Input: [[101, 95, 90, 90, 109, 119, 96], [87, 105, 94, 92, 102, 105, 110], [86, 100, 111, 73, 98, 145, 74]]
Output: 96, 86
Input: [116, 116, 111, 122, 124, 144, 134]
Output: 134, 116
Input: [[75, 88, 77, 116], [132, 106, 104, 144], [144, 133, 140, 101]]
Output: 116, 144
Input: [88, 95, 108, 100, 84, 58]
Output: 58, 88
Input: [110, 87, 51, 120, 79, 62]
Output: 62, 110
Input: [[113, 71, 111, 108, 63, 57], [106, 89, 140, 134, 95, 88]]
Output: 57, 106
Input: [[138, 142, 95, 153, 72, 105, 96], [59, 75, 82, 44, 61, 70, 125], [137, 138, 105, 133, 125, 93, 110]]
Output: 96, 137
Input: [122, 156, 121, 99]
Output: 99, 122
Input: [[66, 65, 73, 60, 84, 77, 84], [65, 74, 66, 68, 89, 85, 71], [86, 62, 105, 83, 143, 100, 83]]
Output: 84, 86
---
68 81 123 109 122 126 95
64 85 95 120 151 108 117
gives 117

134 98 126 85 53 53
72 115 75 113 110 123
88 59 79 55 97 86
gives 86

125 145 83 68 79 gives 79

139 138 109 144 gives 144

75 149 136 45 47 130 gives 130

65 93 81 56 gives 56

126 81 84 138 74
125 74 89 140 82
108 66 105 135 108
gives 108
---
[141 125 111 108 109 119  88] | 119
[129 112 140 133  85  96 100] | 96
[103  88 135 100  44  93] | 44
[100 119 149 107] | 149
[113  70  78  89  58 126] | 58
[123 125 111 143 112 144 152] | 144
[ 86 147 112  85  73] | 85
[124 109  79  45] | 79
[111  61 153  86 156] | 86
---
[ 44 108  86 127] → 44
[113 124  54 133  89] → 113
[ 75 110  52  88 107  75] → 75
[ 94 152  99 105 107] → 94
[ 47  75  92  73  94  68 146] → 47
[ 51 145 115  82] → 51
[108 155  91 141 131 113 140] → 108
[ 98  45 138 105 109] → 98
[95 85 71 44 56] → 95
[120 144 148  51  87] → 120
---
[ 96 106 114 118 105 122  56] >> 105
[ 49  88  80 140 128 135  77] >> 128
[147 145 127 139 133 108  79] >> 133
[100  75  77  67 115  55  97] >> 115
[112 145  93 108 119  99  67] >> 119
[ 96  87  94 126 151  90 104] >> 151
[ 60 123 118 108  96  61  85] >> 96
[121  96  57 141  72 114 143] >> 72
[ 73  69  55 121 133 127  86] >> 133
[149  94  55 140  68 120  61] >> 68
---
65 48 125 104 -> 125
77 104 123 121 134 60 110 -> 60
135 58 101 88 66 -> 88
58 104 116 82 105 115 114 -> 115
51 119 45 112 92 -> 112
47 125 114 124 -> 114
126 147 101 67 -> 101
---
154 98 99 101 67 103 ⇒ 98
114 151 111 69 100 117 99 ⇒ 151
97 128 112 96 46 ⇒ 128
138 81 117 57 134 ⇒ 81
97 89 102 116 113 53 84 ⇒ 89
105 91 85 92 63 130 47 ⇒ 91
147 91 139 52 117 123 ⇒ 91
100 86 82 102 59 ⇒ 86
150 126 60 69 ⇒ 126
---
46 149 105 87 153 68 104 -> 104
110 116 118 149 88 86 -> 86
104 100 148 101 -> 101
72 47 150 76 -> 76
95 151 113 60 -> 60
141 132 95 98 97 65 -> 65
102 120 44 138 118 98 -> 98
---
Q:
111 101 59 108 94 83 52
90 115 71 117 135 79 106
A: 94

Q: 57 48 120 62 123
A: 120

Q: 97 50 104 93 113 147
A: 93

Q:
154 92 71 100 85 131 130
74 63 132 109 83 99 81
82 135 97 103 98 87 113
A: 85

Q: 92 67 101 115 129 56
A: 115

Q: 50 112 113 121
A: 112
---
[93, 129, 149, 105, 103, 104] out 103

[[133, 134, 115, 106, 123],
 [86, 142, 100, 108, 69],
 [87, 143, 114, 107, 67]] out 69

[[156, 91, 93, 125],
 [82, 113, 127, 70],
 [105, 97, 106, 99]] out 82

[[110, 134, 70, 86, 99],
 [115, 144, 79, 106, 92]] out 79

[50, 126, 99, 87, 78, 139, 136] out 78

[91, 67, 143, 93, 89] out 89

[143, 88, 110, 134, 81, 130, 121] out 88

[127, 79, 80, 90, 55, 112, 97] out 79

[[112, 104, 111, 97, 90, 94],
 [105, 120, 110, 102, 124, 97],
 [92, 56, 141, 119, 98, 108]] out 90
---
106 57 85 90
99 104 65 71
ans = 90

49 86 53 55 64 69 57 ans = 55

55 90 76 75 85 ans = 75

151 70 125 110 ans = 110

74 93 97 107 74 88 51
117 111 67 84 81 58 113
116 112 54 68 85 83 104
ans = 107

105 99 47 51 88 ans = 51
---
Q:
103   70   71   67   96   69  111
 83   83   84   79  150   83   91
115  140   62  138  109   73  138
A: 79, 150

Q:  50   77  102  120  131   61  132
A: 120, 132

Q: 107  103  110  143  134
A: 110, 143

Q: 142   53   82   85   81
A: 82, 142

Q:  61   97   54  126  123
A: 54, 126

Q: 133  138   45   91   69  140  100
A: 91, 140

Q: 148  103  109   56   95  141  112
A: 56, 148
---
108 96 92 155 out 155, 108

101 103 143 130 95 out 143, 130

88 61 84 143 71 119 93 out 143, 119

110 143 123 128 109 91 64 out 143, 128

146 120 71 73 out 146, 120

88 53 80 129 113 out 129, 113

126 98 59 131
129 105 57 137
126 96 58 130
out 137, 131

97 103 55 102 77 out 103, 102

142 62 95 56 132 out 142, 132

89 98 70 116 89 77 124
141 104 87 115 94 128 122
113 110 111 107 99 90 117
out 141, 128
---
80 95 124 65 114 146 86
104 45 59 80 49 155 81
89 102 79 94 83 85 73
>> 83

75 80 80 97
106 83 143 91
109 80 145 91
>> 80

112 121 96 75 63
83 84 136 63 50
88 94 85 86 77
>> 85

122 61 94 83 94 88
62 127 136 79 79 55
94 91 147 72 85 93
>> 72

104 145 139 101 100
100 101 105 151 131
101 103 147 138 102
>> 147

105 79 101 88 103 140 80
112 83 104 91 97 147 87
100 90 95 91 98 130 93
>> 98

82 88 130 121 142 108 68
69 78 96 121 103 95 77
68 72 100 121 58 114 74
>> 58

90 64 58 76
97 92 87 90
65 137 104 118
>> 137

96 61 84 143
91 103 83 74
87 93 97 121
>> 93

82 106 117 104
60 45 89 118
76 77 112 117
>> 77
---
[[ 90  97  81 122  79 111  98]
 [ 78 118  86  82  70  97 128]
 [112  95 132  56 118 108 123]
 [ 86  75 122 105  99 128  85]
 [126  96 123 101 102 118 106]
 [103 102  93 128 116 132  80]] ⇒ 111

[[107  81 146  83  73 100 123]
 [108  97  70  72 108 138  91]
 [108 102 123  86 106 138  98]
 [ 87 121  99 135 127  95  77]
 [106  88  45  79  90  94 100]
 [ 89  92 132 124  81  46 117]
 [ 84 104 149 140  92  49 113]
 [ 87 104 104 132  97  48 102]
 [101 121  49  99 127 130  75]
 [ 84 118 100 140 113  57  90]
 [ 84 109 116 139 102  46 101]
 [ 94  84 149 115  74  55 123]] ⇒ 100

[[ 82 111 111  92 101  96  57]
 [ 66 102  68 138  98 100 120]
 [121 146 100  94  99 100 102]
 [ 99 152 105  93  99  98  66]
 [ 67  64  82 125 100 104 112]] ⇒ 96

[[ 99 148 102 110  75  88 107  97 102]
 [110  93 105 109  94  74 112 105  76]
 [106 128  87 116  83  97 100  82 100]
 [102  44  94  97  96 105 104 107 101]
 [103 113 104  93 106  99  94  96 103]
 [ 95  55  90  86 102 109 106 104 108]
 [109  91  98 100  78 106  99 101 104]
 [102  68  96  61  77 106 104  97 106]
 [103 110  96  93 128  97  99  90  91]
 [103 133 104 109 100 128  89 102  87]
 [100 125 103  89  92  93 103  86  87]
 [ 86 112 101  90 105 101 104 106 108]] ⇒ 97

[[100  86 116  50 126 110  98  74 110 111  71 117 111 123  98]
 [ 90 109  79 110 117  97  86  79  79 101  98 109  95 137 140]
 [ 89 129 122 119  98 113 105 107 100  95 104 111 108  66  61]
 [101  57  77 112 112  91 106 118 120 112 124  96  94  72  96]
 [ 95  84 122 101 113  98 136 120  91  87  71  87 107 119  72]
 [121 135  92 123  91 106  91  66 130  86  66 103 100  60 113]
 [134  78 100 100  92 107 142  96  75 107 131 116 101  67 119]
 [129 122  99 123  92  97  64 133  88 106 101  98 105  71  72]] ⇒ 123
---
[100 123  92 126 115  95  57] 92
[ 90  49 101  97] 101
[ 60  68 103 128] 103
[ 73 115 144  77 112 155 116] 144
[ 95  80 147  81  87] 147
[105 100 102 148 115] 102
[47 90 61 64] 61
[117 119 142 132] 142
[138  76  50  70 140 129] 50
